(in the rows, 128 means zero)
The same turns and mirrors carry the whole set onto itself and the rows of a family onto each other. Which other rows belong to the same family as each row named below? List them in the order they appear above.
These 32 rows form 4 families of 8 rows each.
Z404: [163 139 166  90 124 103 112 108 104 125 124]
Z419: [121 127 118 107 120  96 127 136 117 100 123]
Z647: [148 135 158  92 137 122 125 110 123 101 156]
Z839: [125 123 126 119 139  75 119 117 112 115 143]
Z270: [151 134 172 108 132 121 112 119 122 106 150]
Z829: [143 134 165  97 139 117 114 110 129 103 155]
Z690: [158 139 168  97 137 109 118 118 129 102 152]
Z440: [131 121 116 121 122  86 109 110 113 121 131]
Z679: [160 141 171  87 116 101 121 114 109 118 122]
Z480: [155 146 163 105 132 116 111 110 127 109 158]
Z628: [153 120 170  88 123 110 118 104 109 108 124]
Z128: [137 136 122 128 133  81 104 120 109 122 140]
Z448: [129 131 119 106 115  94 138 134 103  99 132]
Z711: [139 130 168 100 134 126 121 111 127 110 147]
Z433: [137 133 124 123 125  72 108 112 113 123 135]
Z639: [140 138 122 121 129  71 114 122 124 121 132]
Z858: [132 149 115 112 110  98 128 137 117 107 133]
Z361: [156 129 176  90 126 106 114 120 110 110 123]
Z811: [138 135 107 110 109  93 131 124 117 106 135]
Z646: [163 143 173  96 119 103 127 111 116 127 128]
Z374: [150 125 172  87 126 101 130 104 103 120 129]
Z607: [122 122 130 122 128  74 115 113 110 122 135]
Z904: [163 134 178  98 119 101 129 117 108 113 134]
Z729: [124 116 126 130 125  85 116 116 108 113 136]
Z717: [144 144 116 122 107  91 131 133 112 108 134]
Z458: [151 128 175  88 115 106 126 110 102 112 126]
Z349: [131 130 119 119 125  76 123 113 121 128 136]
Z728: [155 150 156 100 132 127 113 117 125 114 151]
Z447: [168 144 157  99 130 115 116 108 130 106 151]
Z849: [138 146 116 109 114  96 123 141 107 110 123]
Z116: [124 134 112 109 113 102 126 131 119 114 126]
Z897: [126 134 115 106 113 100 129 132 113  96 133]

Which other rows belong to the same family as Z447? Z419, Z628, Z711, Z639, Z646, Z729, Z717
Which other rows belong to the same family as Z728? Z404, Z647, Z839, Z128, Z448, Z374, Z849

The same turns and mirrors carry the whole set onto itself and the rows of a family onto each other. Which other rows belong to the same family as each row named below? List them in the order they appear above.
These 18 rows form 3 families of 6 rows each.
Z872: [140 127  89 135  83 117 144 107 129 111 134 127]
Z337: [108 141 124 119 105 120 147 130 140 109 120 124]
Z70: [128 128 116 131 135 137 119 125 113 121 115 120]
Z92: [125 142 109 110 108 124 104 123 157 123 147 150]
Z910: [132 127 112 141 132 137 114 127 111 111 114 132]
Z866: [136 128  91 135  89 116 152 115 136 110 136 120]
Z865: [139 117  84 144 107 133 119 125 153 134 116 142]
Z534: [127 138 114 118 113 121 107 129 165 121 145 153]
Z101: [137 121  81 147 119 131 121 123 145 128 113 150]
Z631: [147 128 112 113 114 121 111 114 118 113 162 129]
Z926: [111 150 125 124  97 123 140 127 141 110 119 124]
Z360: [141 120  84 147 113 133 116 126 144 119 112 149]
Z423: [108 146 123 119 106 117 133 124 144 103 113 125]
Z755: [144 132 112 119 113 124 109 108 121 122 162 126]
Z339: [129 143 112 113 113 121 102 118 161 123 147 142]
Z804: [135 121  94 133  85 118 156 114 135 115 136 129]
Z329: [132 122 120 141 133 134 117 126 114 119 109 130]
Z428: [145 129 112 123 114 124 118 115 113 115 165 134]

Which other rows belong to the same family as Z428? Z872, Z70, Z865, Z534, Z423
Which other rows belong to the same family as Z339? Z337, Z910, Z360, Z755, Z804

The same turns and mirrors carry the whole set onto itself and the rows of a family onto each other. Which other rows belong to the same family as each row named below? List them in the order they appear above.
These 28 rows form 7 families of 4 rows each.
Z306: [155 144 150 118 126 124 145 130 133 120 117 100 114 141 137 112 130 142
 146 129 108 126 115 118 119 118 131 120 144 111 132 149 141 138 123 138
 120 144 115]
Z335: [ 96 138 128 111 117 130 118 135 130 107 122 134 150 111 136 135 128 110
 107 129 125 120 137 124 118 141 120 137 102 155 114 116 117 115 114 103
 105 128 137]
Z314: [137 138 129 128 125 126 141 134 134 117 111 107 114 147 118 119 139 135
 133 128 109 138 118 136 116 105 145 114 132 110 152 138 124 135 116 135
 133 142 109]
Z635: [126 127 136 133 127 108  95 102 137 153 148 144 131 128 144 128 127 101
 121 129 139 116 129 115 109 135 125 143 123 132 120 132 126 113 141 125
 134 139 139]
Z818: [130 130 140 118 126 141 169 137 125  93 142 110 104 114 157 124 120 150
 133 131 121 139 144 135 126 121 123 107 121 122 120 129 133 132 137 124
 130 121 133]
Z989: [141 137 150 123 131 136 159 124 133  97 145 107 102 119 160 133 132 145
 131 132 112 142 147 145 123 127 131 125 109 113 122 118 140 132 133 123
 118 122 134]
Z125: [101 128 139 107 127 127 109 134 120 118 122 120 153  96 138 112 122 105
 116 121 129 116 128 109 123 139 107 151 110 148 102 109 127 122 125 107
 113 132 122]
Z595: [ 94 116 116 104 122 137 114 128 119 115 124 125 148  97 145 112 124 117
 110 123 121 139 137 117 117 138 106 131 114 142 113 118 121 111 121  98
 109 139 126]
Z449: [ 78 117 114 122 124 118 112 137 124 117 133 134 150 113 148 121 128 113
 114 125 135 114 142 121 120 140 117 145 117 144 122 114 132 108 124 109
 117 127 125]
Z89: [ 90 117 131 107 112 140 116 135 122 109 129 122 148  95 137 127 129 116
 107 132 118 118 120 118 124 134 114 136 105 141 116 116 116 111 129  95
 124 118 120]
Z118: [126 140 129 126 133 106 119 103 123 154 148 135 130 110 143 119 145  95
 123 140 150 118 125 104 125 110 117 142 124 121 120 126 114 122 140 120
 131 148 134]
Z767: [155 151 138 127 128 114 132 124 135 125 105 106 118 138 117 116 133 130
 119 129 121 144 121 129 116 103 138 123 132 117 130 133 136 143 114 151
 130 150 118]
Z944: [134 129 130 129 128 140 145 130 130  84 146  99 102 118 148 135 121 145
 120 122 111 130 138 149 132 126 109 136 116 107 133 119 125 136 140 128
 135 113 128]
Z561: [123 118 141 139 133 117 108 113 134 143 154 141 142 118 145 121 138  97
 119 139 156 111 125 122 123 131 128 134 125 133 121 139 121 123 153 123
 138 139 137]
Z276: [141 128 148 120 125 124 135 130 139 122 110 108 120 122 116 117 127 127
 136 134 113 145 108 127 109 105 149 120 137 116 130 149 139 142 134 148
 136 140 109]
Z773: [133 122 136 122 131 133 152 123 135  83 149 111 110 111 152 126 135 155
 132 121 105 119 143 146 123 112 113 117 108 108 130 141 131 129 127 128
 132 131 123]
Z211: [140 126 140 109 123 137 154 147 144 103 134  94 100 123 151 131 129 144
 129 124 112 128 141 138 124 109 126 113 108 111 139 121 122 137 138 127
 136 126 119]
Z654: [146 144 145 124 122 112 131 124 133 126 110 101 122 143 128 123 119 136
 133 124 113 125 113 122 118 110 139 116 131 124 139 141 128 136 109 153
 148 135 108]
Z367: [120 128 122 134 126 118 110 121 129 145 162 134 140 128 141 121 142  85
 124 132 149 117 125 114 117 132 115 142 118 126 127 126 127 105 133 117
 124 124 142]
Z328: [ 97 112 126 125 115 124 119 144 125 103 125 124 150 112 136 132 129 123
 108 120 110 124 120 113 121 152 117 150 109 142 121 111 127 118 125 104
 106 130 132]
Z165: [123 134 125 129 135 136 159 126 129  86 134 102 100 116 152 136 126 149
 133 136 102 123 145 136 130 122 126 117 111 121 130 120 144 122 144 122
 130 130 128]
Z997: [135 139 148 124 142 132 154 128 131  90 132 113  95 112 156 123 123 160
 133 126 115 125 139 138 124 120 126 127 124 112 126 124 135 148 145 125
 133 139 119]
Z952: [141 149 135 127 122 120 141 135 129 132 104 111 122 135 126 106 138 123
 138 147 112 123 121 131 116 101 144 124 136 122 118 145 139 140 119 140
 131 144 101]
Z304: [138 145 136 123 137 118 134 128 134 126  93  93 127 133 128 119 124 121
 131 134 109 124 125 123 122 114 141 112 131 105 139 136 129 130 114 152
 128 143 109]
Z542: [121 136 141 128 130 122 102 103 116 146 143 140 138 114 128 112 133 102
 116 128 155 131 129 117 128 135 117 156 128 139 120 122 118 112 134 117
 128 140 134]
Z403: [124 130 140 137 121 111 105 112 123 146 159 143 141 124 144 114 139 101
 115 130 146 114 120 107 113 124 115 142 138 120 113 138 126 131 131 133
 122 137 140]
Z763: [118 141 133 140 138 117 103 105 112 148 149 127 138 114 156 123 123  94
 122 142 147 121 120 109 117 129 116 137 129 132 131 122 126 119 136 134
 123 142 141]
Z942: [ 85 117 129 103 117 129 112 120 118 101 129 120 162 110 140 117 134 118
 114 115 122 131 122 122 124 130 109 143 118 146 120 125 124 126 116 100
 112 131 122]

Which other rows belong to the same family as Z942? Z989, Z561, Z304
Which other rows belong to the same family as Z595? Z635, Z818, Z654
Which other rows belong to the same family as Z125? Z314, Z367, Z997
Which other rows belong to the same family as Z328? Z118, Z944, Z952
Which other rows belong to the same family as Z306? Z449, Z211, Z542

The same turns and mirrors carry the whole set onto itself and the rows of a family onto each other. Which other rows belong to the same family as each row named below? List them in the order they appear above.
These 32 rows form 4 families of 8 rows each.
Z939: [124 136 130 151 126 121 113 138 148 151 140]
Z416: [154 129 140 143 102 135 144 108 134 122 121]
Z221: [143 146 141 146 126 149 115 113 136 134 121]
Z597: [155 165 126 152 147 124 139 124 145 129 123]
Z220: [142 120 133 153  97 116 132 131 137 131 122]
Z827: [126 116 128 127 106 132 147 111 137 142 134]
Z497: [147 129 120 145 116 112 159 138 147 101 140]
Z935: [155 156 133 155 130 123 131 118 139 142 114]
Z225: [143 144 136 149 112 142 106 125 143 142 132]
Z238: [143 142 134 122 133 103 162 117 149 118 139]
Z895: [129 115 119 145 116 132 146 124 166 114 157]
Z347: [129 143 132 155 130 131 105 138 142 137 125]
Z981: [129 126 117 120 124 130 165 117 145 119 149]
Z325: [121 127 119 146 134 140 131 128 168 116 159]
Z237: [144 159 129 138 149 148 133 120 146 110 137]
Z199: [143 131 144 128 113 104 147 110 141 138 125]
Z487: [142 161 122 141 142 144 122 134 154 118 150]
Z905: [125 109 127 150 105 134 130 120 161 130 146]
Z313: [156 143 118 137 119 129 156 130 153 101 154]
Z239: [126 147 118 144 147 119 132 145 158 127 156]
Z725: [156 127 132 144  89 127 141 121 143 126 136]
Z933: [136 117 130 150  99 108 138 133 146 142 140]
Z875: [162 146 131 153 118 114 151 116 139 133 117]
Z683: [138 128 118 141 121 106 158 140 155 118 156]
Z9: [133 157 135 124 154 115 136 121 151 129 137]
Z788: [117 133 128 129 129 144 123 115 140 149 135]
Z100: [156 141 129 136 125 135 161 116 144  98 138]
Z796: [131 146 145 131 134 116 122 114 142 149 123]
Z707: [119 142 117 122 148 143 142 122 148 127 149]
Z245: [119 122 125 151 124 142 115 125 162 132 148]
Z572: [162 156 125 149 134 116 158 121 145 119 127]
Z79: [134 151 118 146 149 127 132 146 152 108 143]

Which other rows belong to the same family as Z199? Z827, Z238, Z981, Z9, Z788, Z796, Z707
Which other rows belong to the same family as Z79? Z220, Z497, Z225, Z347, Z487, Z313, Z725
Which other rows belong to the same family as Z939? Z416, Z221, Z237, Z239, Z933, Z683, Z100

The same turns and mirrors carry the whole set onto itself and the rows of a family onto each other. Which other rows belong to the same family as each row named below? List them in the order they appear above.
These 30 rows form 5 families of 6 rows each.
Z343: [125 118 121 138 144 159 131 134 122 117 126 103 162 110 148 134 125 116
 115 120 127 135 124 135 126 121]
Z955: [127 157 142 122 102  90 119 124 109 129 130 127 119 126 137 120 127 138
 128 132 123 152 132 144 126  96]
Z249: [124 139 133 136 140 110 110 135 139 124 136 123  90 120 144 109 140 126
 143 139 122 149 131 133 137 100]
Z355: [125 129 126 125 134 107 120 134 136 130 131 118  89 125 146 117 148 130
 147 142 123 147 126 133 140  99]
Z269: [122 136 126 135 141 103 122 135 136 121 138 112  95 126 139 114 139 133
 153 141 128 148 127 138 143  97]
Z539: [151 115 140 150 118 145 139 132 128 111 117  81 135 110 155 120 113 132
 135 140 155 136 144 150 131 118]
Z594: [126 157 140 118  91 100 118 122 102 135 132 122 118 122 146 116 136 132
 135 130 115 154 137 132 134 100]
Z588: [126 127 130 132 104 138 138 137 130 132 109  96 165 109 138 104 110 124
 122 142 143 120 150 111 120 112]
Z185: [145 171 135 130 122 115 116 138 116 126 138 112 130 130 135 112 145 110
 141 136 107 160 114 116 133 126]
Z176: [118 112 126 130 136 151 138 134 123 113 131 102 164 109 150 134 123 118
 124 125 135 122 115 138 125 120]
Z589: [125 162 142 129  99  91 119 120 105 137 123 116 119 118 129 116 132 135
 129 129 123 150 134 137 130 100]
Z466: [144 163 128 126 118 122 120 144 119 127 137 107 117 124 132 113 150 110
 144 137  98 159 118 117 133 125]
Z924: [127 127 124 128 116 133 145 144 128 139 106 105 162 100 142 107 117 115
 116 133 150 127 145 109 126 118]
Z91: [149 123 140 149 110 140 148 138 129 105 126  83 140 109 152 115 109 127
 132 139 156 135 147 144 131 121]
Z486: [140 127 149 143 113 147 147 130 131 115 124  81 143 107 156 119 105 132
 138 138 152 128 137 146 133 120]
Z779: [134 153 140 129  98  91 107 124 104 128 130 125 111 117 136 113 134 128
 128 130 124 148 136 141 121 103]
Z514: [129 139 127 127 142 109 117 137 139 123 128 123  97 128 142 111 143 129
 153 146 130 147 121 133 140 100]
Z206: [124 115 126 142 136 157 137 132 120 107 125 113 157 111 147 133 129 118
 117 116 138 127 122 140 126 120]
Z820: [116 112 126 145 133 152 126 132 129 111 122 109 164 111 143 137 125 119
 117 124 131 124 121 136 127 118]
Z223: [116 114 127 146 134 159 130 126 125 115 126 108 164 118 143 127 122 113
 118 130 129 123 125 127 120 120]
Z605: [121 129 128 123 126 109 118 134 127 123 136 119  93 124 147 113 143 128
 153 149 124 154 131 138 143  98]
Z23: [129 122 133 126 110 135 147 146 124 141 103 103 163 101 139 111 110 116
 129 140 143 122 135 116 121 124]
Z235: [128 129 121 131 110 136 135 144 132 137 104  98 164 100 135 107 109 119
 125 140 146 122 145 113 128 117]
Z483: [136 124 120 126 108 128 142 147 122 141 104 100 165 105 142 110 110 123
 121 132 143 130 148 114 121 116]
Z502: [136 157 130 128 120 128 118 142 112 127 139 120 119 127 138 112 149 111
 152 136  99 160 119 117 138 122]
Z652: [139 160 128 138 125 115 117 142 115 122 134 112 129 130 127 114 154 114
 148 130 103 153 111 115 133 126]
Z463: [143 166 127 129 120 113 107 147 120 119 143 113 123 123 136 106 149 114
 142 128 104 151 124 113 129 122]
Z95: [132 156 137 123  94  99 121 121 102 136 133 121 111 122 139 122 131 134
 131 124 116 148 133 140 126 100]
Z757: [146 122 137 156 109 142 136 129 129 109 129  81 144 113 151 122 103 128
 136 140 153 128 141 145 135 122]
Z870: [140 117 135 151 114 149 136 124 127 104 129  83 143 116 148 114 110 128
 137 146 155 124 143 145 126 116]

Which other rows belong to the same family as Z605? Z594, Z588, Z223, Z502, Z870
Which other rows belong to the same family as Z249? Z176, Z486, Z779, Z23, Z463
Which other rows belong to the same family as Z466? Z355, Z820, Z235, Z95, Z757

The same turns and mirrors carry the whole set onto itself and the rows of a family onto each other. Which other rows belong to the same family as each row named below? List them in the order they appear above.
These 36 rows form 6 families of 6 rows each.
Z218: [144 133 148 139 112 118 100 128 146 131 144 106 116 124 124 135 107 105
 141 124]
Z287: [141 131 128 132 137 119 119 104 128 106 139  82 113 103 150 127 119 138
 135 116]
Z252: [141 119 130 112 118 120 122 155 124 135 137 123 127 133 121 125 149 156
 137 127]
Z903: [ 98 129 126 119 136 122 112 123 125 127 120 111 114 102 108 123 105 131
 127 133]
Z749: [136 120 132 129 123 140  97 134 150 132 138 105 131 133 111 141 104 111
 136 141]
Z196: [141 123 123 111 120 113 129 158 126 136 130 123 134 116 117 132 143 156
 132 130]
Z612: [143 117 100 118 119 127 117 116 128 122  98 138 116 114 132 136 128 155
 115 128]
Z697: [121 109 145 133 133 131 105 125 151 143 153 108 114 131 125 139 114 111
 128 139]
Z750: [157 121 115 126 125 128 109 126 128 110  99 137  97 113 140 136 131 140
 116 140]
Z341: [138 123 128 133 134 148 111 108 153 110 150  86 121 121 146 137 129 119
 131 120]
Z556: [ 96 133 120 132 124 136 109 143 144 120 119 109 123  98 121 128 108 123
 119 134]
Z456: [145 120 131 132 116 104 139 115 141 135 136 140 106 135 122 143 138 143
 131 108]
Z106: [134 147 133 135 137 137 114 108 137  94 137  99 110 114 149 140 124 121
 137 115]
Z475: [146 113 104 106 125 130 121 120 124 109 108 129 105 107 138 142 139 149
 124 112]
Z222: [107 136 118 131 125 138 107 133 137 116 116 114 114  94 118 136 101 115
 124 137]
Z680: [145 125 112 128 108 130 127 121 130 121  92 134 107 127 138 121 138 142
 138 114]
Z828: [132 117 132 108 113 122 134 166 129 122 139 122 110 116 135 133 144 146
 132 136]
Z55: [140 101 142 136 124 124  90 126 135 134 148 110 120 133 131 117 106 125
 130 131]
Z512: [137 115 139 129 128 128  91 143 155 137 153 109 122 124 139 132 111 119
 129 138]
Z590: [138 107 123 154 120 120 147 106 137 118 137 130 107 126 119 132 136 153
 145 118]
Z26: [158  94 121 150 123 115 129 119 143 121 128 130 105 128 118 133 132 145
 149 117]
Z821: [112 137 134 129 128 130 101 132 144 141 128 106 116  91 122 131 122 113
 108 121]
Z172: [113 143 114 134 132 133 114 125 146 115 124  91 125 101 111 140 122 121
 111 127]
Z909: [113 137 125 121 126 135 119 141 129 125 116  91 120  96 123 139 110 118
 130 145]
Z173: [135 144 133 146 143 127 116 112 144 101 147  93 106 109 142 136 130 122
 137 119]
Z439: [121 111 119 115 113 108 124 158 131 130 130 127 116 126 109 127 145 149
 131 118]
Z735: [138 107 130 143 123 120 141 108 141 119 142 141 112 135 117 136 135 145
 151 121]
Z25: [132 103 113 133 118 123 133 156 134 134 136 119 129 121 123 140 150 153
 148 121]
Z962: [140 107 122 120 111 130 138 150 126 151 122 128 121 104 129 131 143 148
 127 117]
Z492: [141 108 110 145 133 117 130 106 140 123 128 141 111 126 120 159 139 145
 140 115]
Z770: [147 115 144 142 137 125  95 135 156 138 151 111 125 125 131 139 109 121
 130 134]
Z250: [142 115 100 127 115 132 114 111 132 112 102 135 119 113 143 128 138 151
 115 125]
Z102: [139 136 129 147 129 128 105 104 140 106 129  87 109 121 148 134 127 117
 120 128]
Z468: [132 105 130 153 127 110 142 121 156 119 137 132  89 123 122 133 134 144
 134 133]
Z727: [127 132 131 130 126 144 115 108 151 119 127  94 108  99 152 128 120 115
 147 117]
Z11: [137 120  97 117 111 128 105 134 123 112 103 134 121 131 136 143 146 145
 132 120]

Which other rows belong to the same family as Z750? Z287, Z903, Z828, Z55, Z468
Which other rows belong to the same family as Z680? Z218, Z456, Z821, Z962, Z727
Which other rows belong to the same family as Z475? Z697, Z26, Z909, Z439, Z102
Which other rows belong to the same family as Z252? Z612, Z222, Z512, Z590, Z173
Which other rows belong to the same family as Z341? Z749, Z172, Z25, Z492, Z11

